In the data rows, zero lies at 4.5, halfway between 4 and 5.
Each row has a hidden score. How much does it go up from the first row of each pair to the second? 15 means little or no change, 30 a big rise and 0 a big fall. The score is a weighted sum of the row's numbers plus the product of two more (or one squared), each taken from its middle value.
vec![3, 4, 4, 4, 5, 5, 6, 6, 6, 6, 6, 6, 6, 6, 6, 2]
vec![2, 2, 4, 6, 5, 3, 3, 5, 7, 8, 6, 4, 5, 2, 3, 3] -> 13
vec![7, 8, 7, 6, 6, 7, 8, 8, 7, 4, 2, 2, 1, 1, 3, 5]
vec![6, 7, 8, 8, 7, 8, 8, 8, 6, 4, 2, 2, 1, 1, 2, 4] -> 16
vec![3, 4, 4, 4, 4, 5, 6, 6, 6, 6, 6, 6, 7, 6, 6, 7]
vec![3, 3, 4, 4, 4, 4, 5, 5, 6, 6, 6, 6, 7, 1, 1, 2] -> 20
vec![1, 2, 4, 6, 5, 3, 3, 5, 8, 8, 5, 4, 5, 2, 3, 3]
vec![5, 4, 2, 3, 5, 7, 6, 4, 4, 6, 8, 8, 5, 4, 6, 4] -> 23
vec![4, 4, 5, 5, 5, 5, 6, 6, 6, 6, 6, 6, 7, 6, 6, 7]
vec![5, 6, 7, 8, 8, 8, 8, 7, 5, 3, 2, 2, 1, 1, 2, 3] -> 21
vec![5, 4, 4, 3, 3, 3, 3, 4, 5, 5, 5, 6, 6, 6, 5, 5]
vec![5, 5, 4, 4, 4, 4, 4, 4, 4, 3, 4, 4, 5, 5, 5, 5] -> 15
vec![3, 3, 2, 2, 3, 4, 4, 4, 3, 4, 5, 6, 5, 5, 5, 2]
vec![4, 3, 3, 4, 6, 7, 6, 4, 5, 7, 8, 7, 5, 5, 1, 4] -> 26
vec![2, 3, 4, 4, 4, 4, 4, 5, 6, 6, 6, 6, 7, 1, 2, 2]
vec![2, 3, 3, 3, 4, 3, 4, 4, 5, 5, 5, 5, 6, 7, 1, 2] -> 23
vec![7, 7, 7, 7, 7, 8, 8, 7, 5, 3, 3, 3, 3, 4, 6, 7]
vec![4, 4, 4, 4, 4, 4, 4, 4, 4, 3, 3, 3, 4, 4, 4, 4] -> 15
vec![2, 2, 3, 4, 3, 3, 3, 4, 5, 5, 5, 5, 7, 1, 1, 2]
vec![6, 6, 5, 5, 4, 4, 4, 4, 4, 4, 3, 3, 3, 4, 4, 5] -> 12
vec![3, 3, 2, 2, 3, 4, 5, 4, 3, 4, 5, 6, 5, 5, 6, 2]
vec![2, 2, 3, 4, 3, 2, 3, 4, 5, 5, 5, 5, 6, 2, 2, 2] -> 14
vec![5, 5, 5, 5, 4, 4, 5, 5, 4, 4, 4, 4, 5, 4, 4, 5]
vec![5, 4, 4, 5, 7, 8, 5, 3, 3, 3, 3, 2, 1, 2, 6, 7] -> 22
vec![4, 3, 1, 1, 3, 4, 4, 2, 1, 3, 4, 5, 4, 3, 5, 3]
vec![4, 4, 5, 4, 4, 4, 5, 5, 4, 4, 3, 4, 5, 4, 4, 4] -> 10
vec![5, 6, 6, 5, 4, 4, 5, 5, 4, 4, 4, 5, 5, 5, 5, 5]
vec![5, 5, 4, 4, 4, 4, 4, 4, 4, 3, 3, 3, 3, 2, 3, 4] -> 19
vec![6, 5, 5, 4, 3, 3, 4, 5, 5, 6, 6, 6, 6, 6, 6, 6]
vec![7, 7, 8, 8, 8, 8, 8, 7, 6, 5, 4, 4, 4, 5, 6, 7] -> 19
vec![4, 4, 4, 4, 4, 4, 4, 4, 4, 3, 3, 3, 4, 4, 5, 4]
vec![5, 4, 5, 4, 4, 4, 4, 4, 4, 4, 4, 5, 5, 5, 5, 5] -> 17
vec![4, 4, 5, 7, 8, 5, 2, 3, 5, 5, 3, 1, 2, 6, 7, 4]
vec![3, 3, 2, 3, 3, 3, 3, 3, 3, 4, 4, 5, 5, 5, 1, 2] -> 18
vec![3, 3, 3, 4, 8, 5, 2, 4, 6, 6, 4, 1, 4, 7, 3, 2]
vec![3, 3, 3, 3, 6, 7, 3, 4, 6, 7, 6, 2, 2, 6, 5, 2] -> 14
vec![6, 6, 5, 4, 3, 3, 4, 5, 5, 5, 6, 6, 7, 7, 7, 6]
vec![3, 2, 3, 4, 4, 4, 3, 4, 5, 6, 6, 5, 5, 6, 2, 3] -> 26
vec![6, 6, 7, 8, 8, 6, 5, 3, 2, 2, 2, 3, 5, 6, 7, 6]
vec![7, 7, 7, 6, 5, 4, 4, 3, 4, 4, 4, 5, 6, 6, 6, 6] -> 14
vec![7, 7, 6, 6, 5, 4, 3, 3, 2, 2, 3, 3, 4, 5, 5, 6]
vec![6, 6, 7, 6, 6, 6, 6, 5, 4, 5, 5, 6, 6, 6, 6, 6] -> 14
vec![4, 4, 4, 4, 4, 5, 6, 6, 5, 5, 6, 7, 6, 6, 6, 2]
vec![4, 3, 2, 3, 5, 6, 5, 3, 4, 6, 7, 6, 5, 5, 1, 3] -> 21
vec![7, 7, 6, 5, 4, 4, 3, 3, 2, 2, 3, 3, 4, 5, 5, 6]
vec![7, 6, 6, 5, 4, 4, 4, 5, 5, 6, 6, 7, 7, 6, 7, 6] -> 17
vec![7, 7, 7, 6, 5, 4, 5, 6, 6, 6, 6, 7, 7, 7, 7, 7]
vec![3, 4, 4, 1, 0, 2, 5, 4, 2, 1, 2, 5, 6, 4, 3, 5] -> 24
vec![2, 2, 3, 4, 4, 3, 3, 4, 5, 6, 5, 5, 5, 1, 2, 3]
vec![3, 4, 6, 5, 3, 3, 8, 4, 3, 7, 7, 7, 6, 2, 4, 6] -> 20
vec![7, 7, 7, 7, 6, 5, 5, 4, 3, 3, 4, 5, 5, 6, 6, 6]
vec![4, 5, 5, 5, 4, 4, 5, 5, 4, 4, 3, 3, 4, 4, 3, 4] -> 13
vec![6, 7, 7, 7, 6, 6, 5, 4, 4, 4, 5, 5, 6, 5, 6, 6]
vec![3, 1, 2, 4, 6, 5, 3, 2, 5, 8, 8, 5, 3, 5, 3, 4] -> 23
vec![5, 5, 5, 6, 7, 7, 7, 6, 7, 7, 7, 7, 6, 6, 2, 5]
vec![3, 3, 3, 3, 3, 3, 4, 4, 4, 4, 4, 5, 5, 5, 6, 6] -> 8
vec![6, 5, 5, 4, 3, 3, 5, 5, 6, 6, 6, 6, 6, 6, 6, 6]
vec![2, 3, 4, 4, 4, 3, 4, 5, 6, 6, 5, 5, 6, 2, 2, 2] -> 15
vec![5, 4, 4, 4, 4, 4, 4, 4, 4, 3, 3, 3, 3, 3, 3, 4]
vec![3, 4, 4, 5, 5, 5, 6, 6, 6, 6, 6, 6, 6, 6, 6, 2] -> 10
vec![5, 5, 5, 5, 6, 7, 7, 6, 6, 7, 7, 7, 6, 6, 1, 4]
vec![3, 2, 4, 6, 7, 6, 4, 4, 7, 9, 8, 5, 4, 7, 4, 4] -> 18
vec![3, 5, 5, 3, 4, 8, 3, 4, 7, 7, 7, 5, 1, 5, 6, 2]
vec![7, 7, 7, 7, 7, 8, 8, 6, 4, 2, 2, 2, 3, 4, 6, 7] -> 14
vec![7, 7, 7, 7, 8, 7, 5, 3, 2, 2, 1, 1, 2, 4, 6, 7]
vec![7, 8, 7, 7, 6, 5, 5, 4, 4, 4, 4, 5, 6, 6, 7, 7] -> 15
vec![6, 5, 4, 4, 5, 7, 8, 6, 3, 2, 1, 1, 1, 2, 5, 7]
vec![6, 6, 6, 5, 5, 4, 4, 4, 5, 5, 5, 5, 5, 5, 5, 5] -> 14
vec![7, 6, 6, 5, 5, 4, 3, 3, 3, 3, 3, 4, 5, 5, 6, 6]
vec![2, 3, 3, 4, 4, 4, 4, 5, 5, 5, 5, 6, 6, 1, 2, 2] -> 15
vec![5, 5, 5, 4, 3, 3, 4, 4, 3, 3, 3, 3, 4, 5, 5, 6]
vec![3, 4, 4, 3, 6, 7, 2, 5, 8, 7, 7, 4, 1, 6, 5, 2] -> 18
vec![1, 2, 4, 6, 5, 3, 3, 5, 8, 7, 5, 4, 6, 2, 3, 2]
vec![3, 3, 4, 4, 4, 4, 5, 6, 6, 6, 6, 6, 7, 1, 2, 2] -> 18
vec![6, 4, 4, 3, 5, 7, 8, 5, 3, 2, 2, 1, 1, 2, 6, 7]
vec![4, 4, 3, 3, 7, 6, 2, 6, 8, 7, 7, 4, 1, 6, 4, 2] -> 13
vec![4, 3, 3, 3, 4, 8, 7, 3, 2, 4, 4, 3, 1, 2, 6, 6]
vec![4, 4, 3, 1, 1, 4, 5, 4, 2, 1, 4, 6, 6, 4, 3, 6] -> 15
vec![3, 2, 1, 2, 4, 5, 3, 2, 3, 5, 6, 5, 4, 4, 1, 4]
vec![6, 5, 5, 4, 3, 3, 4, 5, 5, 6, 6, 6, 6, 6, 6, 6] -> 8
vec![6, 6, 6, 7, 8, 7, 4, 3, 2, 1, 1, 2, 3, 6, 7, 6]
vec![2, 2, 4, 5, 5, 4, 3, 5, 7, 7, 6, 5, 5, 2, 3, 3] -> 8
vec![7, 5, 4, 4, 5, 7, 8, 7, 3, 2, 1, 1, 1, 2, 5, 7]
vec![6, 7, 8, 8, 7, 5, 3, 3, 2, 2, 3, 5, 6, 7, 6, 6] -> 16
vec![6, 6, 6, 5, 4, 4, 4, 4, 4, 3, 3, 4, 4, 5, 5, 6]
vec![3, 4, 4, 4, 4, 5, 6, 6, 6, 5, 6, 7, 7, 6, 6, 6] -> 12
vec![2, 1, 3, 5, 5, 4, 3, 4, 6, 7, 6, 4, 4, 1, 3, 3]
vec![3, 4, 3, 2, 5, 8, 3, 3, 7, 7, 7, 4, 1, 4, 6, 3] -> 19
vec![2, 3, 3, 2, 2, 3, 3, 4, 3, 3, 3, 4, 5, 5, 5, 6]
vec![5, 5, 4, 3, 2, 2, 3, 4, 5, 5, 5, 6, 7, 6, 6, 5] -> 17
vec![6, 5, 5, 4, 3, 3, 4, 4, 3, 3, 4, 5, 5, 6, 6, 6]
vec![6, 7, 8, 8, 8, 8, 8, 8, 6, 4, 2, 1, 1, 1, 2, 4] -> 14
vec![5, 5, 5, 6, 8, 7, 4, 2, 2, 2, 2, 1, 2, 5, 7, 6]
vec![6, 5, 6, 7, 8, 6, 4, 2, 3, 2, 2, 1, 2, 4, 7, 6] -> 16
vec![6, 5, 5, 4, 4, 4, 4, 4, 4, 4, 3, 3, 3, 3, 4, 5]
vec![4, 4, 3, 4, 5, 6, 6, 5, 5, 6, 7, 7, 6, 5, 6, 3] -> 15
vec![3, 4, 4, 4, 5, 5, 6, 6, 6, 6, 6, 6, 6, 6, 6, 2]
vec![6, 5, 5, 4, 3, 3, 4, 5, 5, 5, 6, 6, 7, 7, 6, 6] -> 15
vec![5, 4, 5, 4, 4, 4, 4, 5, 4, 4, 3, 3, 4, 4, 5, 5]
vec![4, 4, 3, 1, 1, 3, 5, 4, 2, 1, 3, 6, 6, 4, 3, 6] -> 20
vec![4, 4, 5, 4, 4, 4, 4, 4, 4, 4, 3, 3, 4, 4, 3, 4]
vec![3, 1, 1, 4, 6, 6, 3, 2, 4, 7, 8, 5, 3, 5, 2, 4] -> 20
vec![6, 6, 5, 5, 3, 3, 4, 5, 5, 5, 6, 7, 7, 7, 7, 6]
vec![6, 6, 5, 5, 4, 4, 4, 4, 4, 3, 3, 3, 4, 4, 5, 5] -> 19
vec![6, 6, 5, 5, 4, 3, 4, 5, 5, 5, 6, 7, 7, 7, 7, 6]
vec![5, 5, 5, 4, 4, 4, 4, 4, 4, 4, 5, 5, 5, 5, 5, 5] -> 15
vec![6, 6, 5, 5, 4, 3, 4, 5, 6, 6, 6, 6, 6, 6, 6, 6]
vec![6, 6, 6, 6, 6, 6, 5, 5, 6, 6, 6, 6, 5, 5, 5, 6] -> 17
vec![7, 7, 6, 6, 5, 4, 3, 3, 4, 4, 5, 5, 6, 6, 6, 6]
vec![4, 4, 4, 5, 5, 6, 6, 6, 6, 6, 7, 7, 6, 6, 7, 3] -> 9
vec![7, 7, 7, 7, 7, 8, 7, 4, 3, 2, 1, 2, 2, 4, 6, 7]
vec![3, 3, 2, 2, 3, 4, 4, 4, 3, 4, 5, 6, 5, 5, 6, 2] -> 10
vec![5, 4, 2, 2, 5, 7, 6, 4, 3, 5, 8, 8, 6, 4, 6, 4]
vec![4, 4, 4, 4, 4, 4, 4, 4, 4, 3, 3, 3, 4, 4, 4, 4] -> 8
vec![6, 6, 6, 5, 4, 3, 4, 5, 5, 6, 6, 6, 6, 5, 5, 6]
vec![5, 4, 5, 4, 4, 4, 4, 4, 4, 4, 3, 3, 4, 4, 5, 5] -> 19
vec![4, 4, 5, 5, 5, 6, 6, 6, 6, 6, 6, 7, 6, 6, 6, 2]
vec![4, 4, 4, 4, 4, 4, 4, 4, 4, 4, 4, 5, 5, 4, 4, 4] -> 15
vec![7, 7, 7, 6, 5, 6, 8, 8, 7, 4, 2, 1, 1, 1, 3, 5]
vec![7, 7, 7, 6, 5, 5, 4, 5, 5, 6, 6, 7, 7, 7, 7, 7] -> 16
vec![7, 7, 6, 5, 5, 4, 3, 3, 4, 4, 4, 5, 6, 6, 7, 7]
vec![6, 7, 8, 8, 8, 8, 8, 7, 5, 3, 2, 1, 1, 1, 2, 4] -> 8
vec![2, 3, 5, 7, 7, 3, 2, 4, 4, 3, 1, 4, 7, 5, 2, 2]
vec![4, 4, 3, 2, 2, 2, 3, 4, 4, 5, 5, 6, 6, 5, 4, 4] -> 10
vec![7, 7, 7, 6, 5, 4, 4, 4, 5, 5, 5, 6, 7, 7, 7, 7]
vec![6, 7, 8, 8, 8, 8, 8, 7, 5, 3, 2, 2, 1, 1, 2, 4] -> 18
vec![4, 4, 5, 4, 4, 4, 4, 4, 4, 4, 4, 5, 5, 5, 5, 5]
vec![7, 8, 8, 8, 8, 8, 8, 7, 6, 5, 4, 3, 4, 4, 5, 6] -> 12
vec![6, 6, 7, 7, 6, 6, 5, 4, 5, 5, 6, 6, 6, 6, 5, 6]
vec![2, 3, 3, 3, 2, 2, 3, 3, 3, 3, 3, 4, 4, 5, 5, 6] -> 16
vec![3, 4, 3, 3, 6, 7, 3, 4, 7, 7, 5, 2, 2, 7, 4, 2]
vec![7, 6, 6, 5, 4, 4, 4, 5, 5, 5, 6, 6, 7, 7, 7, 7] -> 12
vec![1, 3, 5, 6, 4, 2, 4, 6, 8, 7, 4, 5, 1, 3, 3, 1]
vec![4, 3, 1, 1, 3, 4, 4, 2, 1, 3, 5, 5, 4, 3, 5, 3] -> 3
vec![7, 8, 8, 7, 6, 7, 8, 8, 7, 5, 3, 2, 1, 1, 2, 4]
vec![2, 3, 3, 3, 5, 8, 4, 3, 6, 7, 6, 4, 1, 4, 7, 4] -> 17
vec![3, 5, 5, 3, 3, 8, 4, 3, 7, 8, 7, 6, 2, 4, 6, 2]
vec![3, 3, 3, 7, 7, 2, 5, 8, 8, 7, 5, 1, 5, 6, 2, 2] -> 4
vec![4, 4, 4, 4, 4, 4, 4, 4, 4, 3, 3, 3, 4, 4, 4, 4]
vec![6, 6, 5, 5, 4, 3, 4, 4, 3, 4, 4, 5, 6, 6, 6, 6] -> 13
vec![3, 3, 3, 3, 3, 3, 4, 5, 4, 4, 5, 5, 5, 6, 6, 7]
vec![6, 6, 6, 5, 4, 4, 4, 4, 4, 3, 3, 3, 3, 4, 5, 5] -> 16
vec![5, 5, 5, 4, 3, 2, 2, 2, 3, 3, 4, 4, 5, 5, 6, 6]
vec![7, 6, 6, 5, 4, 3, 4, 5, 5, 5, 6, 6, 7, 7, 7, 7] -> 14
vec![5, 4, 4, 4, 4, 4, 4, 4, 4, 4, 4, 5, 5, 5, 5, 5]
vec![2, 3, 4, 5, 4, 3, 4, 6, 7, 6, 5, 5, 1, 2, 2, 1] -> 21
vec![5, 4, 4, 3, 3, 3, 3, 4, 4, 5, 5, 6, 6, 6, 5, 5]
vec![3, 2, 2, 3, 3, 3, 3, 3, 4, 4, 5, 5, 5, 6, 1, 2] -> 28
vec![6, 3, 3, 3, 2, 4, 8, 4, 3, 7, 7, 7, 7, 4, 1, 6]
vec![7, 7, 8, 8, 7, 7, 6, 6, 5, 5, 5, 6, 7, 7, 7, 7] -> 5
vec![2, 3, 3, 3, 3, 3, 4, 5, 5, 5, 5, 6, 1, 1, 1, 2]
vec![6, 6, 6, 5, 4, 4, 4, 4, 4, 4, 4, 5, 5, 5, 5, 5] -> 8
vec![6, 7, 8, 8, 7, 5, 4, 3, 2, 2, 2, 4, 6, 7, 7, 6]
vec![4, 3, 1, 1, 3, 5, 4, 2, 2, 3, 6, 6, 4, 4, 6, 3] -> 17
vec![5, 5, 5, 5, 4, 4, 5, 5, 4, 4, 4, 3, 3, 4, 4, 5]
vec![6, 7, 8, 8, 8, 8, 8, 8, 6, 4, 3, 2, 2, 2, 3, 5] -> 15
vec![5, 4, 2, 1, 3, 6, 6, 4, 2, 4, 7, 8, 6, 3, 4, 3]
vec![3, 3, 4, 8, 4, 2, 7, 8, 8, 7, 4, 1, 5, 6, 2, 2] -> 15
vec![5, 5, 5, 4, 4, 4, 4, 5, 4, 4, 5, 5, 5, 5, 5, 5]
vec![4, 5, 5, 5, 4, 4, 5, 5, 4, 4, 4, 4, 3, 4, 4, 4] -> 18
vec![6, 7, 8, 8, 7, 8, 8, 8, 6, 4, 2, 1, 1, 1, 2, 4]
vec![3, 3, 2, 2, 2, 3, 4, 3, 3, 3, 4, 5, 5, 5, 6, 2] -> 15
vec![6, 7, 7, 7, 6, 6, 5, 5, 4, 4, 5, 6, 6, 6, 6, 6]
vec![7, 7, 7, 6, 5, 4, 4, 4, 5, 5, 6, 6, 7, 7, 7, 7] -> 14
vec![4, 4, 4, 4, 4, 4, 4, 4, 4, 4, 3, 3, 3, 4, 3, 3]
vec![7, 7, 6, 5, 4, 4, 3, 3, 3, 3, 3, 4, 5, 5, 6, 6] -> 19
vec![4, 5, 5, 5, 4, 4, 5, 5, 4, 4, 3, 3, 4, 4, 5, 4]
vec![2, 3, 4, 7, 6, 2, 4, 7, 8, 7, 5, 2, 3, 7, 5, 3] -> 18
vec![3, 3, 3, 2, 2, 2, 3, 3, 3, 2, 3, 4, 4, 4, 5, 6]
vec![3, 3, 3, 2, 2, 3, 4, 4, 2, 2, 3, 4, 5, 4, 5, 6] -> 12
vec![3, 3, 3, 3, 5, 8, 5, 2, 5, 6, 6, 4, 1, 3, 7, 4]
vec![3, 4, 3, 3, 7, 6, 2, 4, 6, 6, 4, 1, 3, 7, 3, 2] -> 13
vec![6, 3, 3, 4, 2, 3, 8, 5, 3, 7, 7, 6, 7, 5, 1, 5]
vec![6, 6, 7, 8, 7, 6, 4, 3, 2, 2, 2, 3, 5, 6, 7, 6] -> 6
vec![2, 2, 3, 4, 3, 2, 3, 4, 5, 5, 5, 5, 6, 2, 2, 2]
vec![3, 3, 4, 4, 4, 4, 5, 6, 6, 6, 6, 6, 7, 1, 2, 2] -> 19
vec![4, 5, 5, 4, 4, 4, 5, 5, 4, 4, 4, 4, 4, 4, 3, 4]
vec![5, 6, 6, 5, 5, 4, 5, 5, 4, 5, 5, 5, 5, 5, 5, 5] -> 11
vec![5, 5, 4, 4, 4, 4, 4, 4, 4, 3, 3, 3, 3, 4, 5, 5]
vec![5, 5, 5, 5, 4, 4, 5, 5, 4, 4, 4, 4, 4, 4, 5, 5] -> 12
vec![4, 4, 4, 4, 4, 4, 4, 4, 4, 4, 4, 5, 5, 5, 5, 4]
vec![2, 1, 2, 4, 4, 3, 2, 2, 4, 6, 6, 4, 4, 6, 2, 3] -> 28
vec![2, 2, 4, 5, 4, 3, 3, 5, 7, 7, 5, 4, 6, 2, 3, 2]
vec![7, 6, 5, 4, 5, 6, 8, 7, 5, 2, 1, 1, 1, 2, 4, 7] -> 18
vec![3, 3, 4, 8, 5, 2, 7, 8, 8, 8, 5, 1, 4, 7, 2, 2]
vec![6, 6, 7, 7, 6, 6, 5, 4, 5, 5, 5, 6, 6, 6, 5, 6] -> 3
vec![2, 4, 6, 6, 3, 4, 8, 3, 4, 7, 7, 7, 6, 1, 4, 6]
vec![3, 3, 4, 4, 4, 4, 5, 5, 6, 6, 6, 6, 6, 1, 2, 2] -> 12
vec![7, 7, 7, 6, 5, 5, 5, 5, 6, 6, 6, 7, 7, 7, 7, 7]
vec![3, 3, 3, 2, 2, 3, 4, 4, 3, 3, 4, 5, 5, 5, 5, 2] -> 16
vec![5, 5, 4, 4, 4, 4, 4, 4, 4, 4, 4, 5, 5, 5, 5, 5]
vec![2, 2, 3, 4, 4, 3, 2, 4, 5, 6, 5, 5, 5, 1, 2, 2] -> 17
vec![7, 7, 6, 5, 5, 7, 8, 7, 5, 2, 1, 1, 1, 2, 4, 6]
vec![2, 2, 3, 4, 4, 4, 3, 4, 5, 6, 6, 5, 5, 6, 2, 3] -> 22
vec![3, 3, 2, 3, 3, 4, 4, 4, 3, 4, 5, 6, 5, 5, 6, 2]
vec![6, 5, 5, 4, 4, 4, 4, 4, 4, 3, 3, 3, 3, 3, 3, 5] -> 18
vec![6, 7, 8, 8, 7, 5, 4, 3, 2, 2, 3, 4, 6, 7, 7, 6]
vec![5, 4, 4, 6, 7, 7, 5, 3, 3, 3, 2, 2, 1, 4, 7, 6] -> 19
vec![3, 3, 4, 6, 7, 6, 4, 5, 6, 8, 8, 6, 5, 6, 3, 4]
vec![3, 3, 3, 2, 1, 2, 4, 4, 3, 2, 3, 4, 5, 5, 5, 6] -> 17
vec![7, 7, 6, 6, 5, 4, 4, 3, 3, 3, 3, 4, 5, 5, 6, 6]
vec![6, 8, 8, 8, 7, 8, 8, 7, 5, 3, 2, 1, 1, 1, 2, 4] -> 10
vec![3, 4, 3, 1, 0, 2, 5, 4, 2, 1, 2, 5, 6, 4, 3, 5]
vec![6, 6, 5, 5, 4, 4, 4, 5, 6, 6, 6, 6, 6, 6, 6, 6] -> 12
vec![3, 3, 2, 2, 2, 3, 4, 3, 3, 3, 4, 5, 5, 5, 6, 2]
vec![3, 5, 6, 4, 2, 7, 5, 3, 7, 7, 7, 7, 3, 2, 7, 4] -> 16
vec![4, 3, 2, 3, 4, 5, 5, 4, 4, 5, 7, 6, 5, 5, 7, 3]
vec![3, 3, 3, 4, 7, 6, 2, 4, 6, 6, 4, 1, 3, 7, 4, 2] -> 16
vec![6, 6, 7, 7, 6, 6, 6, 5, 4, 5, 5, 5, 6, 5, 6, 6]
vec![6, 6, 6, 5, 4, 3, 4, 5, 5, 5, 6, 7, 7, 7, 6, 7] -> 15
vec![2, 3, 3, 3, 2, 2, 3, 3, 3, 3, 3, 4, 4, 5, 5, 6]
vec![7, 7, 7, 7, 6, 6, 5, 4, 3, 4, 4, 5, 5, 6, 6, 6] -> 12
vec![5, 5, 5, 4, 4, 4, 5, 5, 6, 5, 5, 5, 5, 5, 5, 5]
vec![3, 3, 2, 2, 3, 4, 4, 4, 3, 4, 5, 6, 5, 5, 6, 2] -> 15
vec![3, 5, 6, 5, 2, 6, 7, 2, 6, 7, 7, 7, 5, 1, 6, 5]
vec![3, 3, 3, 3, 3, 4, 4, 5, 5, 5, 5, 5, 6, 6, 6, 7] -> 13
